A single turn carries every row of the set below to another of its rows. Some are shown first; where does it send the rows asked next?
veti: [ -3 -11  13   5  20   7   8  16 -30  -9 -16   7 -30  21  -8  -3  29 -20
  -2  14   5 -17   3 -15 -21]
faris: [ -2  -9  27 -11 -13  35 -13  13  -9   2 -20  -4  22  28 -11   3  33 -15
  25   8  28   0  15   2 -11]
Sunog: [ 14  -3  25  -6  -3  35 -32  23 -31  -2  -1  -1   0  13  15  10  24 -16
  30   5  -1 -17  20  30 -26]
tifat: [-13   0  18  -3   1  31  -2   2 -23  -8 -20   4   0  28  12  23  41 -19
  16   1  29 -24 -21  -2 -19]
Ledil: [  7 -33  16  -2 -11   9   4  11 -17  -2 -15   1   9  -1  36   9   9 -13
   3  -2   8   2 -11 -14 -11]
Patez: [ 12  -9  -9   2  10  11 -23   7 -33 -12  -6   0  -8   5  -5  14  31  -8
  13   3 -30 -20  20  -1  -7]
tor: [-13   1  26   0  12  28  -1   0  -6  -6 -18  15  10  24   9   9  27 -19
  31   5  27 -22 -14  -5 -17]
sem: [ 13   4   7   9 -21  11 -12  32 -29   1   4   6  15   9  13  -6  17  -4
  23  16   8 -16  -1  26 -30]
kup: [ 15 -29  -2   6 -21  21 -24  19 -33 -16 -24  12  17  25 -13  18  13 -14
   4   3   6   5 -11  -2 -30]
mul: [  5 -29   2   4  -1  14 -16  12 -39 -10 -22  14 -15  19 -11   2  22 -11
  -8   8  17  -5  -5 -15 -34]
luzom: [  9 -20  17  -7 -18  14 -15   3 -19  10 -10  -1  14  13  33  27   7 -15
   0 -12   5  -1   0  -6  -5]
kina: [  5  -4  33   7  -3   0   5  20 -10   9  -2 -19  11  15  29  19   5 -21
   9  16   5  -5  10 -10  -5]
Punut: [  0  -6  28 -13  12  38   3  35 -17 -13 -23   3  -5   3   9  18  20 -18
  26  19 -15  -8  11  25 -25]
vop: [ 11 -18  35   2  15  11  -8  13 -22   5  -2 -19  -4  14  32  16  13 -15
   7   7  19  -6  16 -15  -4]
Domo: [ 13 -11  -7  15  10  11 -37   8 -39  -9  -9   1   4   9 -12  25  11   0
   9  18 -15 -17  15  -6 -24]
rer: [-10   0   8 -14  13   3  -5  27  -1  -5 -25  19 -14  -4  15  13  22  -3
  19  20   4 -10   6  13 -28]
zit: [ 14  -7 -12  14   7   1 -14  19 -24 -24  -6  -2   7   1  -1  11  26  -8
  24  17 -30 -17   7  -3 -13]
pida: [ 17  -6   3  10 -20  11 -25  23 -10 -17 -13   7  31  31  -7  22  14 -25
  26   0 -10   1  -3   6 -16]
Murin: [  2  -9  -9  14   1   2 -14  13 -30  -4 -14   6   1   1 -14  10  10  -4
   5  26 -25 -17  13  -9 -26]
bivun: [  2   7  23   2  26  13   7  18 -18 -11  -7  -2 -16  32  -9  12  30 -29
  15   7 -12 -18  13  -2  -2]
Zovo: [  7  -9  30  -1 -13  19   4  16 -19  12  -9 -15  20  20  23  36   2 -21
   0   2  -4   0   2   0   1]
bagap: [ 19 -12  -5  17  13  19 -17  21 -38 -24 -11  -6  13   7 -12  29  15  -3
  16  20 -25 -12   4   0 -16]
gur: [ 12 -35  30  -2  11  24  10  16 -28  -6 -14 -11   0   5  28  15  12 -11
   1   5  13   2  -2 -13  -5]
fot: [ 12   0   4  -1  -6  27   6  33 -40  -1 -10   7  13  12  -3  17  16  12
   0  14  12  -5 -15  29 -17]
susug: [  3   0   1 -16  14  17 -20  18 -26   3 -18  16 -11  10   6  26  23  15
  -2   3  21  -9   1  19 -17]
rogeg: [-11  -5  12  -6 -22  27   6  17 -26  -6 -23  -7   4  26   5  19  48 -19
   9  11  27 -13 -18   0 -21]
pigev: [ -7  -7  15  -8 -31  21  -8  20 -14   1 -21 -10  13  25  -2   5  46 -18
  16  12  30  -4   3   0 -18]
vopeg: [ 11  12  16   5   6   9 -16  18  -6 -13  -3  -1  11  38  -4  21  23 -32
  31  -2 -16 -12  13   7  -2]
kuru: [  5 -12  -4   4   7  21  -3  13 -38  -8 -16   2  -4   4 -18  17  19  -7
   1  15 -35 -16  15  -1 -11]
Vik: [ -6  -5  33  -3   6  38   2  10  -3  -3 -22   8  25  24  -7   3  22 -17
  32  10  23  -7   2  -1 -11]

tifat goes to tor
susug goes to rer
And these:
vop goes to kina
zit goes to bagap
veti goes to bivun

